One vector is turned by the same rotation once a tick. Each row is the vector after some number of ticks, and that number follows the row.
The counts run from 0 to 229.
[119 158 132 109 139  68 163 137 122 106 146 136 134 147 138  92 153 130
 124  96 149 135 156  95 120 141 209  99 153 126 147 105 147 115 110 136
 119 177 117 130 139  62 150 146 115 139 146] : 144
[132 119 126 129 104  94 173 135 100 153 124 150 158 104 183 124 138 129
 133 111 137 183 160 108 160 162 173 123 138 155  74 138 112 152 163 132
 140 176 103 112 130 101 133 129 105 112 179] : 107
[150 140 160 113 141  78 148 148  88 129 145 145 129 135 172 107 111 134
 164 106 144 169 137 152 131 146 159 125 148 128  94  90 155 144 149 109
 154 157  94 172 129 105 137 178 133 120 184] : 191
[118 109  91 118 121 100 181 109  97 118 134 151 112 129 169 113 173 118
 129 111 135 154 158 103 148 139 190 102 173 151  94 125 114 146 169 122
 119 158  95 136 113  94 115 152  93 103 140] : 113
[110 172 132 124 129  70 147 116  83 109 171 161 115 133 124 127 124  84
 123 106 138 159 120 124 147 115 171  94 153 104  84 110 150 187 182 128
 140 123 117 149 130  87 135 123 124 130 144] : 68
[143 129 104 111 132 123 190 127 106 118 108 143 179 131 156 105 138 135
 113 116 173 124 122 107 209 151 180  93 142 151 139 115 117 143 153 114
 129 163 109 147 133  86 131 108  93 108 147] : 121
[143 143 141 121 148  98 162 192 108  97 124 106 177 147 141 117 136 110
 111 118 160 175 128 138 157 136 171 126 167  92 120 106 143 137 148 164
 159 130 111 138 156  68 122 135 126  99 164] : 164
[125 131 108 121 131  84 186 121 109 104 152 142 135 170 167  90 171 126
 133 101 140 128 132 119 169 110 154 101 147 109 102 118 175 150 177 101
 144 141 120 171 100  95 138 162 113 127 155] : 205
[111 153 130 121 131  69 179 149 120 103 154 122 141 181 159  90 168 127
 134 103 134 151 127 108 142 112 169 105 138  85 126 112 178 142 143 119
 145 139 119 156 113  81 143 165 122 137 165] : 55
[115 171 128 117 124  73 184 123 117 123 148 117 136 160 156  81 165 125
 146  97 136 164 130 115 123 104 170 101 141  75 115 124 155 149 145 117
 132 138 119 149 122  83 119 188 124 133 155] : 52
[141 183 138  86 136  97 181 105  97 122 137 129 165 123 137  98 125 126
 139  78 179 119 129 148 158 140 172 110 148 127 128 115 139 131 153 110
 126 172 110 191 140 101 129 150 121 124 121] : 35
[125 104  91 114 132 106 184 126  99 105 129 150 124 155 165 111 174 117
 125 121 150 138 137 101 177 146 188 100 171 148 119 105 124 136 157 108
 127 151  88 145 110  89 125 135  84  99 141] : 116
[127 122 122 126 104  97 176 128 102 153 121 151 151  99 182 124 143 127
 134 108 130 182 159 110 156 154 175 120 140 154  74 145 109 156 167 137
 137 174 103 112 130 102 129 135 103 114 171] : 108
[121 180 127  97 127  83 160 115 128 121 146 150 166 122 129 104 112 103
 125 116 165 179 115 122 150 111 197 103 151 138 127 105 104 149 161 165
 145 139 116  96 164  92 168 132 119 117 142] : 153
[116 146 125 102 101  90 188 127 116 153 129 124 158 140 189 106 135 128
 155 112 133 191 118 135 155 122 157 127 129 117  90 127 124 150 167 122
 160 140  84 136 120 120 135 178 126 114 177] : 197
[143 154 116 139 135 106 158  98  94 126 118 153 140  89 145 102 115 146
 135 128 166 127 151 131 173 140 196  74 161 140 131 112 131 162 142 116
 115 170 127 153 147  58 112 134 126 120 147] : 127
[145 137 107 110 130 120 186 118 107 122 109 144 182 121 156  98 133 137
 114 114 173 121 124 112 207 149 181  90 142 151 136 120 116 147 154 116
 128 166 119 147 140  81 126 111  98 118 150] : 122
[121 165 128  85 113 105 206 123 109 122 132 117 180 139 142 114 149 110
 128  98 175 138 117 141 180 149 174 129 151 122 128 118 126 112 150 113
 142 158  80 166 136 103 133 136 119 107 113] : 31
[128 136 125 134 119  87 177 141 104 106 145 148 165 159 166 108 141 128
 126 118 153 128 115 121 206 134 153 104 126 120 112 117 178 161 172  99
 159 145 117 165 112  94 158 115 119 132 165] : 209
[106 166 126 103 123  89 170 148 109 119 113 101 162 104 141 120 118 114
 112  92 131 153 160 155 148 123 182 123 169 113 101 145 145 127 165 170
 151 153 103 154 156  70 120 143 161 130 149] : 170
[117 171 132 114 115  95 197 124 120 144 122 118 165 128 136  99 162 122
 128  97 151 163 144  97 133 147 198 106 136  97 135 127 110 124 105 126
 109 166 115 114 150  62 114 146 108 127 141] : 139
[109 135 117  91 139  84 149 151  81 121 109 128 107 129 154 115 112 115
 113  84  98 130 157 111 144 126 172  92 150 127  88 111 139 147 156 132
 136 143  98 165 127  68 108 144 147 150 192] : 83
[143 110 143 139 113  93 164 154  97 148 125 159 160 113 179 126 134 130
 133 118 140 177 157 111 169 173 164 130 134 148  74 119 127 146 151 120
 147 173 105 114 129  94 138 122 107 117 192] : 105
[112 159 126  90 121  96 186 152  93 144 111 116 150 146 152 112 133 119
 109  85 122 144 120  75 162 149 171  92 104 107 118 126 107 158 125 113
 124 152 110 146 128  77 108 123 101 145 181] : 228
[147 142 156 115 133  77 149 151  93 131 142 139 131 136 180 110 113 134
 167 116 142 178 135 151 136 146 158 126 144 130  94  90 153 147 148 111
 161 154  83 165 124 109 139 176 135 116 186] : 192
[131 150 135 111 133 101 168 188 112 108 113 101 186 130 146 120 125 117
 107 108 151 173 134 141 158 137 173 127 157  96 117 124 143 132 151 172
 160 141 105 141 157  70 122 135 136 108 164] : 166
[149 175 149 110 144  82 152 124  90 113 146 141 134 130 151 102 102 140
 159 108 173 138 124 159 151 143 177 101 151 127 135  89 156 145 140 105
 139 165  98 190 137  92 137 163 132 123 148] : 39
[115 165 127 102 125  93 168 159 110 118 112  99 177 107 146 120 120 117
 108  91 135 157 151 148 153 127 177 124 163 106 102 147 143 127 162 175
 153 156 104 149 159  71 120 140 156 124 156] : 169
[120 121  99 121 114  95 181 107 100 137 128 150 122 109 176 118 165 122
 132 104 133 168 162 107 145 143 189 111 164 153  81 142 108 152 172 131
 121 168  98 125 123  99 117 150  98 109 149] : 111
[131 180 125 102 140  88 159 110 115 117 148 150 160 120 123 101 122  98
 122 108 169 176 118 126 135 104 193 103 169 122 116 103 105 155 169 167
 133 134 128 104 169  89 147 144 114 110 136] : 155
[102 168 135 114 111  65 172 150 125 113 149 137 173 157 156 106 131 119
 117 105 139 148 112 111 180 121 164 108 114 110 121 129 172 153 161 134
 166 146 122 140 125  92 177 118 131 146 170] : 60
[106 155 135 120 119  64 175 160 125 103 151 129 162 176 159 100 146 123
 122 107 137 146 116 108 170 122 163 107 120 101 126 117 182 140 149 126
 162 143 118 146 118  86 170 133 127 146 171] : 58
[ 95 154 121  98 122  76 168 129 104 106 140 129 122 133 128 129 129  94
 130 109 132 140 151 159 151 123 186 124 184 116  98  97 154 109 158 135
 152 136  68 160 133  78 133 148 168 125 132] : 175
[112 146 106 105 112  89 199 103 115 135 137 127 148 148 176  87 167 123
 144  92 132 160 130 121 151 101 157 114 143 106  89 141 136 149 181 116
 140 143 113 154 113 110 125 183 118 124 156] : 201
[130 150 121 154 126 100 159 118  96 127 129 148 122 111 146 116 121 137
 147 157 158 165 142 133 164 158 199  83 164 117 136  87 131 155 109 102
 127 151  90 131 138  50 115 138 128 108 149] : 131
